Turns in one plane each, and the order they were made in; the first pair answered:
gegeb (before |-> after):
| -0.615 | -1.297 |  0.486 |  0.225 | -1.386 |  0.307 | -2.168 |  0.094 | -1.427 |  0.690 | -1.078 |  0.655 |  2.595 |  1.332 |  1.296 | -1.091 |  1.420 |  1.717 |  0.835 | -0.374 |  1.617 |  1.822 | -0.011 | |-> | -1.225 | -1.858 | -0.090 |  0.312 | -1.605 |  0.064 | -1.981 | -0.262 | -1.824 |  0.491 | -1.557 |  1.853 |  2.555 |  1.467 |  0.990 | -0.879 |  1.245 |  1.513 |  0.325 | -0.312 |  0.844 |  2.459 |  0.176 |
|  0.315 | -3.184 |  1.161 | -1.411 |  0.302 |  0.654 | -0.248 | -0.857 |  0.282 |  1.999 |  1.428 |  0.767 |  0.281 | -1.938 |  3.032 | -0.246 | -0.938 |  1.262 | -0.430 |  1.124 |  1.457 | -0.607 | -0.789 | |-> | -0.424 | -3.663 |  0.237 | -1.846 | -0.725 |  0.312 |  0.531 | -1.399 |  0.044 |  1.986 |  0.718 |  1.670 | -0.576 | -1.931 |  2.131 | -0.444 | -0.760 |  0.625 | -1.176 |  1.114 |  0.487 |  0.080 |  0.241 |
|  0.323 | -2.843 | -0.025 |  0.631 |  1.526 |  0.382 |  1.498 | -0.298 | -2.385 |  1.661 | -0.889 |  2.005 |  0.311 |  0.655 |  0.940 |  0.645 |  1.946 | -0.071 | -2.632 | -2.106 | -0.127 |  2.664 |  2.145 | |-> |  1.993 | -2.479 |  0.906 |  0.449 |  2.717 |  1.212 |  0.242 |  0.436 | -1.558 |  1.824 |  0.490 |  0.957 |  2.086 |  1.139 |  1.022 |  1.452 |  2.364 |  0.574 | -1.052 | -2.288 |  1.179 |  1.745 |  2.305 |
|  0.273 |  0.256 |  1.639 |  0.259 |  3.229 | -1.655 |  1.219 |  0.518 | -1.489 | -1.197 |  2.260 | -1.457 | -2.743 | -0.441 |  2.114 |  0.074 |  0.332 | -0.281 |  0.676 |  0.251 | -3.797 | -1.025 | -1.033 | |-> |  0.205 |  0.364 |  0.849 | -0.176 |  2.426 | -1.223 |  1.874 |  0.104 | -1.656 | -1.181 |  2.136 | -0.656 | -3.018 | -1.236 |  1.528 | -0.574 |  0.359 | -0.790 | -0.031 |  0.143 | -4.217 | -0.603 |  0.121 |
vupup (before |-> after):
| -0.079 |  0.888 |  0.188 |  1.336 | -1.808 |  3.390 | -0.466 |  0.062 | -0.038 |  0.284 |  1.697 | -0.489 |  0.295 | -0.547 | -1.899 |  0.243 |  0.475 | -0.100 | -0.314 | -0.829 | -0.641 | -2.521 |  3.403 | |-> | -0.345 |  1.303 |  0.318 |  1.485 | -2.115 |  2.910 |  0.331 |  0.397 | -0.011 | -0.400 |  2.195 | -0.609 | -0.818 | -0.352 | -1.310 |  0.117 | -0.284 | -0.380 | -0.464 | -0.074 | -1.328 | -2.935 |  2.454 |
|  0.653 | -3.932 |  2.885 | -0.186 |  2.855 |  0.299 | -1.341 | -0.287 | -2.082 |  2.999 |  2.294 |  3.088 |  1.442 |  0.093 |  2.080 |  0.317 |  2.179 |  2.876 | -0.130 | -0.744 |  0.773 |  1.220 |  1.236 | |-> | -0.145 | -2.363 |  4.015 | -0.996 |  1.408 | -0.876 | -0.012 |  0.193 | -1.849 |  0.936 |  3.471 |  2.923 | -3.304 | -0.159 |  3.098 | -0.570 | -0.293 |  1.874 | -0.419 |  2.622 | -2.245 | -0.327 | -1.231 |
| -1.096 |  1.538 |  0.151 |  0.431 | -0.752 | -0.740 |  0.289 | -0.083 |  0.445 | -1.435 | -0.892 | -1.436 | -1.074 |  0.189 | -0.327 | -1.120 | -1.475 | -1.319 |  0.582 |  1.035 | -1.281 |  0.321 | -1.133 | |-> | -0.477 |  1.332 | -0.296 |  0.847 |  0.165 |  0.322 | -0.644 |  0.169 |  0.494 |  0.054 | -1.709 | -1.901 |  2.001 |  0.477 | -1.557 | -0.128 | -0.083 | -0.398 |  0.927 | -1.099 |  0.189 |  1.115 | -0.450 |
befes (before |-> after):
|  0.678 |  0.308 |  1.079 | -0.239 |  1.183 | -0.448 | -0.336 |  0.072 | -0.832 | -0.783 |  0.222 | -0.377 | -0.039 |  1.295 |  0.143 |  0.084 |  0.120 |  1.095 | -0.200 | -0.323 | -0.776 | -0.286 | -0.423 | |-> |  0.180 | -0.336 |  0.841 | -0.155 |  0.638 | -0.005 | -0.505 | -0.148 | -0.589 | -0.028 |  0.202 |  0.807 |  0.310 |  1.065 |  0.189 |  0.110 |  0.604 |  0.979 | -0.012 | -0.009 |  0.118 | -0.585 |  0.899 |
| -1.129 | -0.207 |  1.300 |  0.808 |  0.992 |  1.343 | -0.256 | -0.532 |  0.126 |  3.731 | -0.936 | -0.962 |  3.516 |  0.340 |  0.288 |  0.637 |  0.984 |  0.532 |  2.307 | -1.717 |  3.888 |  1.535 |  0.383 | |-> | -0.719 |  0.826 | -1.311 |  0.001 |  0.948 | -0.660 |  2.946 |  0.030 | -2.337 |  0.691 | -1.285 |  0.635 |  0.468 | -0.220 | -2.535 |  0.543 |  0.764 | -1.139 |  0.307 | -0.815 | -2.186 |  3.553 |  2.734 |
|  3.163 |  0.150 |  0.413 |  1.506 |  5.102 |  0.937 | -0.437 |  2.622 | -1.686 | -1.379 | -1.636 | -3.523 |  4.348 | -0.015 |  0.191 |  1.737 |  0.504 |  1.772 |  0.208 | -0.626 |  0.511 |  1.930 | -0.057 | |-> |  2.719 | -1.834 | -1.417 | -0.169 |  3.463 |  1.921 |  0.412 |  1.759 | -1.782 |  0.052 | -1.082 | -0.267 |  3.655 | -0.616 | -0.393 |  2.516 |  2.213 |  1.550 | -1.068 | -1.685 |  1.667 |  2.619 |  4.509 |
| -0.600 | -1.334 | -0.028 | -0.641 | -3.244 |  0.496 |  0.299 | -0.864 |  0.615 |  0.851 | -0.306 |  2.382 | -0.871 | -0.876 |  0.722 | -0.540 |  0.047 | -0.218 |  0.080 |  0.378 |  0.347 |  0.147 |  0.509 | |-> | -0.498 | -0.280 |  0.747 | -0.180 | -2.373 | -0.610 |  1.119 | -0.143 |  0.453 | -0.810 | -0.287 | -0.189 | -1.458 | -0.093 |  0.699 | -1.092 | -1.515 | -0.553 |  0.639 |  1.251 | -1.621 |  0.235 | -1.898 |
Now pairs of rows:
Each pair is 2 to 3 turns apart.
| -0.634 |  2.698 |  0.460 |  0.921 | -1.501 |  0.028 | -2.682 |  1.510 |  3.316 | -0.250 |  1.135 | -2.227 | -0.343 | -0.418 |  1.184 |  1.252 | -2.756 |  0.129 |  2.576 |  3.527 |  1.867 | -2.943 | -2.646 | |-> |  0.662 |  3.610 | -0.541 |  2.057 |  0.662 | -1.234 | -1.587 |  2.649 |  2.188 | -1.260 | -0.619 | -3.966 |  2.137 |  0.510 | -0.438 |  1.471 | -2.925 |  0.266 |  2.635 |  3.005 | -0.305 | -0.531 | -2.365 | | vupup befes befes
| -0.136 |  0.467 |  3.591 |  0.548 |  0.895 | -0.142 | -0.472 | -0.070 |  1.601 |  0.515 |  0.673 | -1.629 |  0.287 |  0.542 |  2.836 | -0.047 | -0.613 |  1.552 |  1.715 |  0.471 |  3.239 | -1.953 | -3.626 | |-> | -0.636 | -1.464 |  2.114 | -1.241 | -0.764 |  0.858 | -0.310 | -0.667 |  0.864 |  2.147 |  0.951 |  2.736 | -0.219 | -0.436 |  1.512 |  0.625 |  2.301 |  1.432 | -0.162 | -0.524 |  4.456 | -1.185 |  1.462 | | befes befes befes
| -0.255 | -2.219 | -0.629 | -3.302 | -2.391 | -1.413 |  2.157 | -0.219 | -0.968 |  0.670 |  0.537 |  0.876 | -3.996 | -0.642 |  0.560 | -3.293 | -0.555 |  0.207 | -2.802 |  1.510 | -0.759 | -0.541 |  2.756 | |-> |  1.425 | -0.553 |  0.683 | -0.272 |  1.118 | -0.574 | -0.949 |  0.523 |  0.323 |  1.088 | -1.562 | -5.252 |  2.504 |  0.828 |  1.208 | -3.468 | -2.010 |  1.647 |  0.647 | -0.326 |  1.678 | -0.921 | -2.566 | | befes vupup
|  0.903 |  1.079 | -0.923 | -0.058 |  0.565 |  0.320 | -1.988 |  0.542 |  0.616 |  1.613 |  0.633 | -2.189 |  0.167 |  0.128 | -0.039 | -0.500 | -0.350 |  2.780 | -0.022 |  0.580 |  1.128 | -0.534 | -1.037 | |-> |  1.037 |  1.485 | -1.016 | -0.354 |  0.523 | -0.402 | -0.845 |  0.508 | -0.693 |  1.046 |  0.296 | -2.428 | -0.270 |  0.368 | -1.084 | -0.350 | -0.903 |  2.382 | -0.004 |  1.129 | -0.964 |  0.182 | -1.661 | | befes befes
| -2.559 | -0.011 | -1.125 | -1.350 | -3.481 | -0.161 | -0.464 | -0.878 | -0.469 |  1.209 |  0.553 |  2.935 | -3.334 | -0.806 | -1.239 | -0.756 | -0.864 | -2.693 | -0.711 |  1.088 |  0.009 | -0.316 |  2.836 | |-> | -0.049 |  1.609 | -0.048 |  1.643 |  0.882 |  0.732 | -2.795 |  0.212 |  0.516 |  0.796 | -2.324 | -3.184 |  3.470 |  0.638 | -0.718 | -0.442 | -1.903 | -1.087 |  2.264 | -1.383 |  1.979 |  0.088 | -2.059 | | befes vupup
|  0.925 |  1.906 |  0.549 |  0.354 |  1.710 |  0.712 | -0.756 |  1.973 |  0.659 | -1.806 |  1.467 | -0.857 |  0.432 | -0.114 | -0.189 |  1.088 | -0.048 |  0.011 |  1.358 | -0.115 | -0.951 | -0.451 | -0.573 | |-> |  0.257 |  0.246 |  0.240 | -0.820 | -0.396 |  1.055 | -0.739 |  0.676 |  0.562 | -0.613 |  2.306 |  1.542 | -1.308 | -0.706 |  0.508 |  0.610 |  0.758 |  0.049 |  0.425 |  0.031 |  0.662 | -1.006 |  1.942 | | befes vupup
| -0.131 |  1.616 |  3.423 |  0.037 | -1.027 | -3.139 |  0.794 |  2.339 | -0.484 | -3.930 |  2.689 | -2.491 | -3.233 | -0.429 | -0.419 | -0.401 |  1.385 |  3.345 |  0.904 |  2.799 | -2.479 |  0.576 | -1.673 | |-> | -0.372 |  0.818 |  2.263 | -1.114 | -2.692 | -2.741 |  1.301 |  1.384 | -1.757 | -3.585 |  2.880 |  0.260 | -4.152 | -1.008 | -1.579 | -0.203 |  3.123 |  2.908 | -1.192 |  2.202 | -2.321 |  1.146 |  2.271 | | befes befes
| -2.321 | -1.233 | -2.243 | -0.420 | -3.113 |  0.452 |  0.942 |  0.611 | -0.327 | -1.163 | -0.806 | -0.059 | -1.893 |  2.916 |  1.269 | -0.031 | -2.220 | -1.254 | -0.537 |  0.197 | -0.439 |  0.351 |  0.213 | |-> | -2.124 | -1.075 | -1.611 |  0.448 | -2.052 |  1.085 | -0.163 |  0.678 |  0.119 | -0.242 | -1.869 | -1.732 |  0.674 |  3.788 |  1.515 |  0.196 | -1.954 | -0.546 |  0.483 | -0.599 |  1.857 | -0.318 | -1.213 | | befes vupup
|  0.085 | -0.955 |  0.293 | -0.498 | -1.183 |  1.453 | -1.676 | -0.353 |  1.733 |  1.197 |  1.277 | -0.049 | -0.705 |  0.133 |  0.819 | -1.073 |  1.331 |  0.104 |  0.973 |  0.490 |  3.839 | -1.206 | -0.694 | |-> | -1.342 | -1.148 | -0.463 | -0.053 | -2.552 |  0.101 | -0.451 | -1.359 |  1.216 |  0.669 |  0.693 |  0.355 | -2.828 |  0.001 |  0.645 | -2.427 |  0.343 | -0.525 | -0.165 |  1.450 |  1.387 | -0.627 | -1.071 | | vupup gegeb
|  0.733 |  2.150 | -2.009 | -0.653 |  0.908 | -2.331 |  1.785 |  0.521 | -2.828 | -0.771 |  0.361 |  0.325 | -1.536 | -0.554 | -1.938 |  0.185 |  0.347 | -0.895 | -0.560 |  0.567 | -4.057 |  0.802 |  0.730 | |-> |  0.958 |  0.921 | -2.749 | -0.900 |  0.579 | -0.813 |  0.564 | -0.248 | -2.587 |  1.281 | -0.466 |  1.205 |  1.509 | -0.721 | -2.479 |  0.443 |  2.390 | -0.433 | -0.836 | -1.859 | -1.140 |  0.957 |  3.184 | | vupup befes befes
|  2.282 |  1.652 |  1.761 |  1.537 |  1.938 | -0.221 | -0.911 |  1.390 |  0.482 | -1.161 |  0.354 | -2.802 |  2.270 |  2.158 |  0.974 |  1.777 |  0.514 |  0.096 |  1.777 | -0.043 |  1.350 | -2.044 | -3.147 | |-> |  2.270 |  2.782 |  0.589 |  1.583 |  1.439 | -1.790 |  1.132 |  1.713 | -1.097 | -3.513 |  0.131 | -1.575 |  0.525 |  2.347 | -0.403 |  1.333 |  0.064 | -0.909 |  0.795 |  0.850 | -2.800 | -0.634 | -2.092 | | befes befes
| -2.215 | -1.371 | -0.544 | -0.779 | -2.451 |  0.311 |  1.878 |  0.301 | -1.438 | -1.026 |  0.559 |  2.080 | -3.558 | -0.606 | -0.240 | -0.913 | -1.420 |  0.297 | -1.683 |  2.680 | -2.708 |  0.562 |  1.620 | |-> | -2.359 | -2.896 | -0.296 | -1.341 | -3.456 |  1.608 |  0.155 | -0.665 |  0.069 |  0.724 |  1.074 |  2.959 | -2.021 | -0.304 |  0.244 | -0.498 | -0.225 |  0.401 | -1.442 |  1.171 |  1.056 | -0.373 |  2.316 | | befes befes
| -0.224 | -1.687 |  3.009 | -1.045 |  1.182 |  0.360 |  2.372 | -0.316 |  1.728 |  2.847 | -0.501 | -4.493 |  0.968 |  2.184 |  5.061 |  1.203 |  0.625 |  0.792 |  2.087 |  0.909 | -0.384 |  1.257 | -0.118 | |-> |  1.469 | -0.729 |  2.140 | -1.619 |  2.072 | -0.347 |  3.692 |  0.729 |  0.503 |  0.980 |  0.675 | -3.334 | -0.397 |  2.215 |  3.076 |  2.269 |  1.357 | -0.350 |  1.400 |  1.579 | -3.989 |  1.845 |  1.629 | | befes gegeb befes
| -0.471 | -1.204 |  0.540 | -0.568 | -1.650 |  0.434 |  1.409 | -2.154 | -0.930 |  1.441 | -0.492 |  4.414 | -2.211 | -1.236 | -1.742 | -1.812 |  1.547 |  0.173 | -1.389 |  1.222 |  1.486 | -0.144 |  4.930 | |-> |  1.858 |  1.727 |  1.296 |  3.129 |  3.163 | -0.444 | -0.592 | -0.458 | -1.025 | -0.630 | -2.926 | -2.923 |  4.101 |  0.477 | -1.755 | -1.552 | -0.378 |  1.702 |  1.979 | -0.501 |  1.228 |  1.081 | -0.542 | | befes vupup
| -2.140 | -0.401 |  1.300 | -3.067 | -0.714 |  0.933 |  0.079 |  2.055 | -2.573 |  0.535 |  1.805 |  3.771 | -4.239 |  2.078 |  3.258 | -2.713 | -1.569 | -2.040 |  0.409 |  4.669 | -2.682 | -1.243 | -1.867 | |-> | -1.446 | -0.339 |  2.092 | -2.468 |  0.125 |  1.295 | -0.922 |  2.056 | -1.291 |  0.856 |  1.224 |  2.436 | -3.116 |  2.065 |  4.231 | -2.673 | -2.070 | -1.597 |  1.502 |  4.612 | -1.018 | -2.121 | -3.319 | | befes befes befes
| -0.739 |  1.700 | -0.667 | -2.571 | -0.711 |  0.010 | -2.101 |  0.205 |  3.858 | -0.349 |  0.557 | -0.678 | -0.331 |  1.099 |  0.187 | -2.402 | -1.703 | -2.730 |  2.021 |  0.595 |  2.542 | -2.692 | -4.012 | |-> | -1.226 |  0.200 | -1.173 | -3.567 | -2.291 |  0.778 | -1.736 | -0.752 |  4.007 |  0.987 |  0.887 |  2.359 | -0.531 |  0.309 | -0.015 | -1.689 |  0.545 | -3.350 |  0.447 | -0.575 |  3.796 | -2.234 | -0.357 | | befes befes befes
| -0.587 | -2.209 | -4.676 |  0.053 | -2.944 | -0.303 |  1.532 | -0.528 |  1.694 | -0.521 | -2.320 |  3.207 |  1.255 | -2.563 | -2.233 |  1.462 | -0.427 |  0.360 | -1.808 | -1.778 |  0.084 |  0.823 |  1.868 | |-> | -0.943 | -0.680 | -1.949 |  1.495 | -2.247 | -0.682 | -0.222 |  0.364 |  2.996 | -1.432 | -2.119 | -1.431 |  0.486 | -1.996 |  0.008 |  0.464 | -3.702 |  1.064 |  1.387 |  0.344 |  0.853 | -2.514 | -5.065 | | vupup befes
| -0.951 | -0.379 | -0.721 | -1.945 |  0.057 |  1.357 |  0.280 | -0.101 |  2.891 |  1.439 |  2.096 |  1.901 | -1.002 |  0.493 |  0.198 |  0.154 |  0.920 | -0.478 |  1.000 | -1.359 |  2.849 |  0.413 |  1.758 | |-> | -0.796 |  0.348 | -1.718 | -1.933 |  0.354 |  0.252 |  2.142 |  0.462 |  1.277 | -0.118 |  1.658 |  2.054 | -2.420 |  0.400 | -0.738 |  0.510 |  0.165 | -0.880 |  0.179 | -0.716 | -0.797 |  1.807 |  2.144 | | befes befes befes
| -0.621 | -2.801 | -0.568 | -5.158 |  0.399 | -0.832 | -1.440 |  0.176 | -0.472 | -0.737 |  2.156 |  1.221 | -3.821 | -2.747 | -0.911 | -1.165 |  1.399 | -1.557 | -2.252 | -1.732 | -2.090 | -0.731 |  4.813 | |-> | -1.744 | -1.508 |  1.415 | -4.347 |  0.425 | -0.539 | -2.948 |  0.697 |  1.874 | -1.408 |  2.894 | -1.232 | -5.243 | -2.735 |  1.347 | -1.847 | -1.275 | -1.012 |  0.061 |  0.013 | -0.367 | -4.026 | -0.037 | | befes befes vupup
|  0.825 | -3.291 | -1.245 |  1.324 | -0.896 |  0.437 | -1.163 | -1.686 | -1.935 |  4.393 | -4.455 |  2.227 |  5.355 | -0.559 | -0.745 | -1.496 |  3.738 | -0.137 | -1.897 | -5.491 |  2.637 |  3.864 |  0.244 | |-> |  1.164 | -2.468 |  0.438 |  2.256 |  0.950 |  0.357 | -2.293 | -1.521 | -1.580 |  3.564 | -4.338 | -1.181 |  6.536 |  0.569 |  0.296 | -2.401 |  1.645 |  0.274 | -0.226 | -4.524 |  2.918 |  2.716 | -4.500 | | befes befes
| -1.518 |  2.114 |  0.868 | -0.271 |  0.087 |  0.169 | -3.043 |  0.697 |  1.163 |  1.485 | -0.408 | -0.817 |  1.026 |  0.720 | -0.985 |  0.589 | -1.856 | -0.565 |  2.366 | -1.843 |  2.994 |  0.453 | -0.972 | |-> | -1.459 |  3.154 |  0.625 |  0.185 |  0.541 | -1.211 | -2.361 |  1.559 |  0.059 |  0.044 | -0.537 | -1.858 |  0.116 |  0.423 | -1.910 |  0.325 | -2.708 | -1.008 |  2.341 | -0.890 | -0.295 |  0.989 | -1.938 | | befes befes
| -1.080 | -1.357 |  1.463 | -0.121 | -1.129 | -0.250 |  1.885 | -1.383 | -1.935 | -0.194 |  0.484 |  3.653 | -0.135 | -1.395 |  1.536 | -0.578 |  1.307 |  1.435 | -1.200 |  0.150 | -0.825 |  1.409 |  0.513 | |-> | -1.830 | -1.698 |  2.222 | -0.003 | -0.768 |  0.406 |  0.471 | -1.459 | -1.212 |  1.066 |  0.352 |  3.517 |  0.777 | -1.301 |  2.355 | -0.431 |  1.707 |  2.006 | -0.439 | -0.112 |  1.517 |  0.426 | -0.354 | | befes befes
| -2.726 | -1.613 | -0.059 | -1.574 | -2.738 | -0.089 | -0.040 | -0.476 |  0.786 |  0.201 |  0.116 | -0.116 | -3.741 | -0.165 |  4.684 | -1.662 | -3.704 | -0.960 |  0.706 |  1.605 |  1.105 | -3.548 | -3.901 | |-> | -2.629 | -0.707 | -0.559 | -1.771 | -2.817 | -0.609 |  1.546 | -0.206 |  0.179 | -0.272 | -0.069 |  0.363 | -5.085 | -0.118 |  4.285 | -1.629 | -4.061 | -1.031 |  0.270 |  2.171 | -1.058 | -2.988 | -3.077 | | befes befes
|  0.101 | -1.643 | -0.289 |  0.153 | -0.035 |  0.526 | -0.368 | -1.145 |  0.020 |  1.981 | -0.804 |  2.602 |  1.784 |  0.289 |  0.466 |  0.139 |  2.206 |  0.369 | -0.057 | -1.218 |  1.420 |  0.433 |  2.745 | |-> |  0.374 | -0.912 |  1.348 |  1.055 |  0.976 |  0.623 | -1.848 | -1.053 |  1.327 |  1.673 | -1.110 | -0.478 |  2.685 |  0.698 |  1.763 | -0.378 |  0.924 |  1.379 |  1.152 | -1.211 |  2.751 | -0.555 | -0.333 | | befes befes
| -1.250 | -0.905 |  1.826 |  0.881 |  2.205 |  0.806 | -0.261 | -0.519 |  0.653 |  1.041 |  0.391 | -0.896 |  0.884 |  0.786 |  2.713 |  0.106 | -0.716 |  1.621 |  0.526 | -1.226 |  1.512 |  0.030 |  0.389 | |-> | -0.463 |  0.025 |  1.768 |  1.494 |  2.563 | -0.503 |  1.000 |  0.468 |  0.186 | -0.121 |  0.086 | -1.834 |  0.595 |  0.465 |  2.266 | -0.422 | -1.843 |  1.473 |  0.969 | -0.090 | -0.874 |  0.225 | -0.901 | | befes befes
